Read these off the row that follows.
1) Which number is the entry just left of 7615?
2) Which number is the median entry?
3) Which number is the entry just left of 7742?
[1432, 7742, 1235, 1987, 6755, 6756, 7615, 8171, 1954]
1) 6756
2) 6755
3) 1432

A =
 .00 -.12 -.27  .07  .25 -.08  .10
 .28 -.14  .15  .03  .19  .13 -.02
 .33 -.06 -.08  .11  .28  .00  .02
-.37  .11 -.02 -.06 -.26 -.10 -.08
-.33  .23  .04 -.05 -.36 -.17 -.02
 .16 -.17 -.05 -.11 -.40  .09 -.10
 .27  .31 -.03 -.19  .06 -.13  .00
 .01  .03 -.13  .05  .15  .01 -.05
-.32 -.23  .04  .28 -.14  .13 -.03
-.09 -.40 -.10  .13 -.21  .08  .08
 .03 -.12 -.27 -.26 -.04 -.01  .07
Counting starts at 0.
Find the entry at row 1, column 2.
.15
Find the entry in row 2 and column 0.
.33
Find the entry in row 0 and column 2.
-.27
The entry just right of .09 -> -.10
The entry at row 0, column 1: -.12
The entry in the bottom-right corner -> .07
The entry just right of .19: .13
Find the entry at row 0, column 0.
.00
The bottom-left entry -> .03
Find the entry at row 1, column 0.
.28
The entry just right of the centre entry: -.40
The entry just left of the centre entry is -.05
The entry just right of .05 -> .15
The entry directly above -.21 is -.14
The entry just left of .19 -> .03
Find the entry in row 1 and column 1.
-.14
The entry just right of the largest entry: -.06
The top-right entry -> .10
The entry in row 2 and column 2 is -.08
Find the entry directly below the largest entry.
-.37

Read these off the table that follows.
1) Read off the top-left entry.
2) Read off the entry just right of the largest entry.
3) Read off the entry in the bottom-left corner.
4) Read off the last entry, reading row by row.
5) Read off the 2nd entry on the main diagonal.
6) Read off the entry directly below the smallest entry.
7) Read off the entry in the top-right corner.
8) Read off the top entry of the column that holds the largest entry.
7	7	5	5	7	6	5	5	7
6	6	7	7	5	6	7	6	5
5	6	6	6	7	7	5	7	7
4	5	6	7	6	7	4	6	5
5	5	6	7	6	7	6	8	6
6	7	5	5	7	6	5	3	7
7	6	6	6	6	6	7	7	7
5	6	6	6	6	6	6	6	5
7	7	5	5	7	6	5	3	7
6	6	6	7	6	6	6	7	5
5	7	5	5	5	5	5	1	5
5	6	6	7	4	5	7	4	4
1) 7
2) 6
3) 5
4) 4
5) 6
6) 4
7) 7
8) 5

M =
3	4	-3	26	11	7	40
12	-13	-12	22	10	-37	-34
-16	15	26	3	18	-9	42
Rows and columns are numbered from 0.
Give the entry just right of 18.
Answer: -9
Give the top-right entry.
Answer: 40
The entry in the top-left corner: 3
The entry in row 2 and column 2 -> 26
Give the entry in the bottom-right corner.
Answer: 42
The entry just right of -37: -34
Give the entry directly above 10.
Answer: 11
